In the data rows, the value 128 means zero.
Here are some points:
[ 56 147  65 142 191  83 222 191 113 141 220 171 154 114  61 131 215 108
 177 168  94 127 146 174]
[ 97 131  95 132 157  88 157 146 138 143 170 159  79  57 100 205 141 146
 118 130 147 137 114 101]
[171 139 142 112 115 132  99 130 165 117 109  38 203 255 184  25  26 124
 100  86 110 150 131  98]
[103 158  81  81 140  93 129 138 145 146 172 106 214 178 102 109 116 223
  76 241 255 184 119  63]
[133  88 180 132  91 176  83  83 109 121  80 185 143 161  74 132 216 122
 125  99 103 117 142 140]
[118 125 119 128 138 119 129 118 103 133 138 167  40  83  84 216 174 156
 133 198 183 111 123 144]
[ 95 147  91  85 137  89 129 139 151 148 181 104 227 160  87 119 151 236
  35 190 255 187 106  46]
[162 126 140 121 121 127  99 126 160 127 118 101 107 211 137 116  62 139
  92  82 112 140 122  89]
[ 75 143  71 134 180  52 181 180 160 154 221 126  82  80  87 212 138 180
  80 114 161 164 103  66]
[ 51 125  66 136 193  70 198 176 130 157 220 222 106  95   0 220 237 156
 114 128 136 141 124 112]
[166 204  64  45 171  86 157 138 111 151 175  11 166 119 228  95   4 181
 191 255 255 153 128 131]
[104 150  82 130 175  86 174 170 130 142 188 141  94 139  95 154 127 138
 139 170 139 128 127 137]
[150 152 122 126 126 139 130 132 123 119 114  90 127 116 195  89  60  90
 176 164 114 112 135 166]
[181 112 192 123  65 172  57  76 136 111  44  62 162 117 201  92  72 124
  93  58 124 130 119  95]
[110 137 124 135 128 127 153 159 154 122 158 100 233 230 148   6 130 110
 122  70  56 152 149 117]
[155 104 156 126 113 165  82  78  85 127  64 193  60 118  73 200 172 112
 170 188 150  86 141 166]
[157  74 195 124  77 187  54  66 117 121  58 193 158 248  38 126 220 150
  85  70 117 122 144 110]
[170 112 176 124  85 189  68  68  86 113  38 150 139 127 136 117 141  98
 179 179 150  95 145 176]
[149 114 159 126 109 179  94  89  81 117  72 158 135 176 102 109 173  93
 190 194 129  91 152 193]
[132  98 157 123 105 149  88  78  98 132  94 172  53  74  71 236 209 161
 112 161 187 113 123 116]
[ 50 121  67 139 191  70 203 177 132 155 221 215 106  99   2 218 234 149
 113 121 128 138 126 109]
[158 113 184 125  78 188  77  82  98 109  54 152 123 118 162  94 141 112
 151 153 131  96 139 180]
[106 150  87 128 156  99 161 147 141 135 178 168  72 126 137 147 110 137
 145 175 134 141 127 114]
[ 55 118  71 138 192  72 203 178 136 152 219 226 105 115   0 214 232 151
 119 123 122 139 128 109]
[151 148 116 131 137 124 129 129 115 125 118 121  33  56 184 166  60 109
 167 183 138 102 117 169]
[133 152 109 126 136 103 148 156 159 128 149  58 173 126 193  72  41 122
 112  95 115 150 121 110]
[154 110 156 122 102 127  81  97 139 130  98 101  59  73 135 212 113 174
  65  94 179 138 100  64]
[144 138 119 131 141 128 132 124 118 126 120 134  37  63 163 172  87 116
 159 160 129 102 117 163]
[129 151 112 133 133 105 151 164 159 129 158  79 144 121 208  72  41 130
 105  90 107 142 109 118]
[159 161 120 124 132 130 129 130 120 115 105  73 121 107 222  85  25  94
 183 193 135 114 131 169]
[ 83 163  52 130 195  56 199 180 127 149 224 134  38  72 108 210 136 155
 152 222 170 135 122 133]
[149 112 146 117 116 148  90  75  83 126  80 161  41  82  87 226 179 137
 162 218 196 104 135 146]
[128 125 135 136 135 148 135 129 105 117 116 135 177 189 102  81 169  80
 188 149  81 108 151 186]
[113 163  59  93 167  74 144 134 118 150 174 117  65  44 115 237  86 210
 116 255 255 145 103  99]
[138 104 163 120  92 164  93 103 131 116  94 119 228 194 112  66 156 118
 105  67 105 138 141 105]
[ 78 157  56 146 195  69 217 189 128 142 214 163  64  61 114 180 131 107
 174 162 101 121 127 158]
[194  87 213 114  60 208  26  55 124 109  25 116 191 255 112  65 131 131
  87  71 120 124 141 108]
[102 139  93 128 154  98 158 153 139 137 172 155  92  95 128 153 121 148
 115 134 140 139 117 113]
Then 10 other points, each followed by its number:
[147  67 190 119  83 179  46  60 114 131  67 244  71 200   7 214 241 192
  58  98 164 117 127  83] 0
[145 129 135 132 126 121 116 134 156 127 120  93 126 104 167 127  58 133
  86  59 115 134 108  97] 1
[152 102 178 131  85 155  88  91 132 122  81 127 123 100 143 135 137 133
  92  53 105 132 125 100] 2
[181  94 193 115  72 182  48  73 130 114  48 111 184 255 114  68 125 137
  92  74 116 129 139 104] 3
[ 72 129  91 142 173  96 197 174 113 140 193 159 163 129  56 131 217 110
 153 141 100 119 140 164] 4
[ 84 146  74 137 174  68 193 188 170 139 208 109 171 110 125 119 106 127
 111  79  98 160 119  92] 5
[ 94 152  76  88 151  93 142 142 113 151 178 135 172 142  67 157 162 217
  99 255 255 157 119 113] 6
[181 119 165 124 104 178  70  67  80 118  35 147  46  64 143 192 104 102
 184 201 166  79 129 186] 7
[162 111 175 118  84 195  69  69  80 109  41 133 179 144 122  98 176  92
 180 182 145  97 154 184] 8
[144 117 154 127  99 173 104  92  98 114  77 143 162 136 137  92 163  88
 183 162 112 110 154 170] 9
Which of these numbered points is nearest to each point below by angle, seen from the average point of the first points? Its number follows each.
[129  74 174 143  98 168  89  79 101 126  82 232  64 117  42 207 240 137
 116  97 104 102 133 128] > 0
[ 78 153  77 146 170  70 202 197 171 141 223 105 141 112 160 104  96 120
 117  67  61 153 124  98] > 5
[133  93 180 141  86 163  91  97 124 119  91 158 121 117 119 132 179 131
  93  50  84 120 127 111] > 2
[157 120 147 122 111 157  90  86 101 123  69 146  55  59 134 199 116 102
 172 182 155  99 128 157] > 7
[ 95 121 113 138 148 124 161 143 116 131 163 192 150 177  62 121 209 113
 154 139  92 127 150 153] > 4
[121 137 132 133 125 143 150 136 103 119 129 120 170 141 148  68 160  80
 186 155  76 111 151 190] > 9
[152 104 167 136 104 174  93  82  84 119  64 178  48  55 118 203 170 102
 171 164 130  89 135 172] > 7
[126  99 160 142  99 151 108 111 130 121 114 150 118 115 119 134 176 132
  93  48  81 126 125 112] > 2
[152 145 134 125 112 119 118 137 157 123 121  61 133 123 217  86  26 136
  91  70 116 147 108  93] > 1
[129 174  74  79 152  89 130 141 128 144 165  61 176 173 135 113  68 201
 112 255 255 161 117 110] > 6
[135  91 174 131  92 157  89  92 127 122  86 146 139 111 109 147 177 137
  90  57 112 130 125  99] > 2
[105 153  89  81 136  83 131 144 157 143 172  76 219 139 122 116 103 236
  40 195 255 195 103  39] > 6
Now 10 new points, numbered from 0 again:
[144 122 165 126  98 136  85  94 160 108  86 127 111  96 168 112  95 118
 105  49 111 125 146 106] 0
[140 150 106 130 141 106 144 147 152 125 145 103  98 126 202 110  24 123
 128 122 118 138 114 115] 1
[ 78 158  49 148 200  68 218 190 121 143 209 158  57  51 114 183 133 103
 194 185 101 114 131 172] 2
[ 78 152  76 146 173  69 206 202 168 141 220 112 129 102 155 109 103 124
 112  66  67 157 120  99] 3
[100 141  99 135 157  87 169 178 159 135 185  70 200 149 124  82 123 133
  92  75 107 152 122 109] 4
[131 115 146 127 110 164 112 107  95 121  92 157 134 139 106 115 173 107
 163 160 127 104 139 181] 5
[169  96 191 119  75 180  50  52  79 119  46 176  32  97  97 217 186 154
 127 185 196  95 123 144] 6
[ 98 157  97 136 161 106 189 188 129 127 178  58 255 186 132  15 141  82
 171 132  74 136 156 178] 7
[ 94 140  89 132 157  94 167 154 130 137 168 146 101  73 115 174 140 134
 138 155 146 134 119 122] 8
[125 120 144 125 112 134 120 129 142 125 124 103 212 155 128  78 128 128
  90  72 116 148 125 103] 9
The same question for these:
[112 149  80  96 149  60 127 140 165 153 178 112  82  54 120 231  81 249
  33 181 255 180  83  23] > 8
[ 81 149  75 149 170  67 207 199 167 139 221 114 126 100 151 115 103 123
 116  69  67 153 116 101] > 3
[145 113 173 129  86 164  99 116 134 113 100  95 220 209 162  18 137 117
 111  57  72 140 142 118] > 9
[ 49 114  71 145 188  69 200 175 136 154 221 215 111  97   4 217 236 157
 103 103 120 141 119 103] > 8
[198 103 204 126  60 182  44  71 138 110  30  95  87 102 216 118  46 130
  87  43 108 116 111  99] > 0
[149 162 113 130 131 107 145 159 154 125 150  70 118 148 228  60  10 125
 125 117 108 137 118 129] > 1
[135 161 112 129 135 107 149 164 164 126 154  64 133 117 231  65   9 130
 106  91 108 140 106 111] > 1
[ 97 150  91 127 150  93 167 158 145 137 181 148  76  83 150 157 115 151
 123 143 135 143 114 108] > 8
[ 96 150  95 136 165 106 192 183 128 132 179  84 231 168 115  53 154  81
 170 133  75 128 147 174] > 7
[136 119 150 130 111 164 114 104  97 122  94 156 137 137 107 119 176 101
 168 155 114 105 145 172] > 5
[164 111 165 124  98 175  86  88 100 118  65 140 135 171 119 105 150 101
 163 159 114 102 146 171] > 5
[132 100 162 126 100 153  97  99 132 121  93 128 200 153 113 100 161 124
 103  65 108 139 132  99] > 9
